In the rows, zero is written as 100.
Rotation paths and how fast each direction turns (degrees per step):
Each turn is a multiple of 5 degrees from 10 to 175, or 0.
Each row of a path follows its step; steps can be skipped.
path 1
step 0: [104 80 128 109 122 119 91 110 97 81 69 109 125 92 115 86 120 118 85 137 105 91 109 93 96 89 101 142 124 80 137 103 67 82 103 95 136 108 78 72 97 78 113 110 95 96 72 98 70 115 72 82 127 93 114 112 97 79 124 60 98 109]
step 3: [84 94 113 79 86 67 102 104 88 91 54 76 92 112 102 112 93 119 82 149 103 103 103 102 82 119 110 118 119 82 116 117 57 105 102 83 134 119 82 116 92 95 122 59 100 97 107 110 117 118 86 81 112 115 94 81 82 83 144 89 84 124]
step 5: [64 104 84 97 85 103 130 62 87 90 106 109 104 90 73 90 84 109 105 108 82 81 112 99 122 91 115 95 119 70 141 119 86 87 111 98 145 64 80 99 114 83 114 127 84 105 81 70 88 101 82 121 113 82 112 79 111 86 118 71 71 127]
step 6: [105 68 138 98 134 75 91 105 83 80 77 111 95 90 102 117 89 108 79 112 134 121 104 82 68 134 128 135 85 82 102 79 81 67 91 83 94 90 71 83 91 107 120 90 67 119 109 77 97 92 98 71 121 118 89 70 78 95 108 88 101 102]
step 10: [106 117 95 102 99 118 112 90 82 87 70 108 100 101 89 128 85 99 73 120 88 110 148 121 110 93 133 105 119 91 93 88 109 91 133 98 124 99 78 122 134 72 114 100 98 97 104 75 87 113 113 66 87 79 110 53 63 60 101 84 93 119]
step 13: [76 103 132 133 133 129 101 102 79 96 68 122 110 82 121 117 100 110 105 106 87 127 137 135 95 114 100 95 110 118 140 70 93 116 110 92 121 79 72 87 100 75 129 94 104 117 89 97 122 94 98 87 107 106 104 106 60 73 110 78 121 111]
step 14: [87 114 114 86 85 70 100 74 77 96 108 92 87 92 93 91 73 91 114 98 68 111 114 71 110 88 103 83 82 77 111 122 62 79 108 97 109 126 114 104 112 98 110 119 55 103 60 87 87 84 82 89 110 116 87 57 98 67 83 81 105 147]
step 17: [86 130 127 121 88 88 106 54 102 122 93 112 93 90 113 109 106 76 97 92 89 90 113 69 144 115 122 127 129 85 121 89 81 71 110 93 132 99 75 108 100 76 117 99 73 97 58 78 90 72 116 93 139 83 97 85 89 101 89 94 91 110]
Directions:
[97 92 104 97 98 101 95 92 105 99 97 98 100 104 97 96 96 104 93 106 101 98 103 100 101 97 93 92 98 100 95 93 97 100 93 102 102 98 105 95 102 105 99 103 106 97 89 96 105 90 90 99 102 85 96 99 93 101 109 101 103 102] => 130
[109 98 98 98 93 99 105 103 103 97 104 96 106 88 95 103 90 95 94 107 98 104 97 101 99 111 103 103 106 102 96 94 99 100 97 101 95 94 104 96 101 113 97 100 98 100 100 100 99 103 96 105 96 102 100 97 95 89 93 103 96 107] => 85
[113 102 97 102 100 86 104 92 104 99 110 94 101 98 97 100 103 95 101 91 99 109 102 101 99 104 99 107 96 105 99 96 95 101 99 101 96 104 100 112 105 95 100 100 103 101 95 97 96 97 94 98 109 96 103 98 102 106 99 98 107 95] => 140
[97 92 93 94 92 100 93 96 96 102 99 98 92 100 100 90 93 101 95 106 106 98 97 100 104 100 106 105 101 103 101 100 95 105 100 97 102 94 101 96 101 93 95 94 91 103 96 99 94 103 93 98 109 109 97 102 104 104 94 106 104 92] => 120
[99 100 98 111 95 93 103 93 101 104 102 109 103 105 91 99 99 98 97 113 97 93 94 100 91 97 98 93 102 97 101 99 94 94 100 101 96 95 99 105 101 104 101 107 99 103 103 103 101 96 102 98 98 107 99 102 102 110 92 90 100 99] => 115
[97 94 93 99 100 94 112 103 95 91 104 100 99 102 94 109 106 103 109 96 99 96 94 98 96 94 98 100 97 96 103 98 103 106 95 103 103 92 106 96 102 104 102 98 93 108 97 90 100 99 98 107 96 97 100 99 104 107 101 109 95 98] => 110
[103 104 96 96 104 104 108 101 101 100 101 103 108 98 97 97 99 101 101 101 96 96 97 117 95 93 107 92 103 103 97 103 109 102 96 89 103 94 95 101 96 97 95 95 104 107 97 100 98 104 95 98 106 95 104 98 103 95 101 92 107 100] => 135
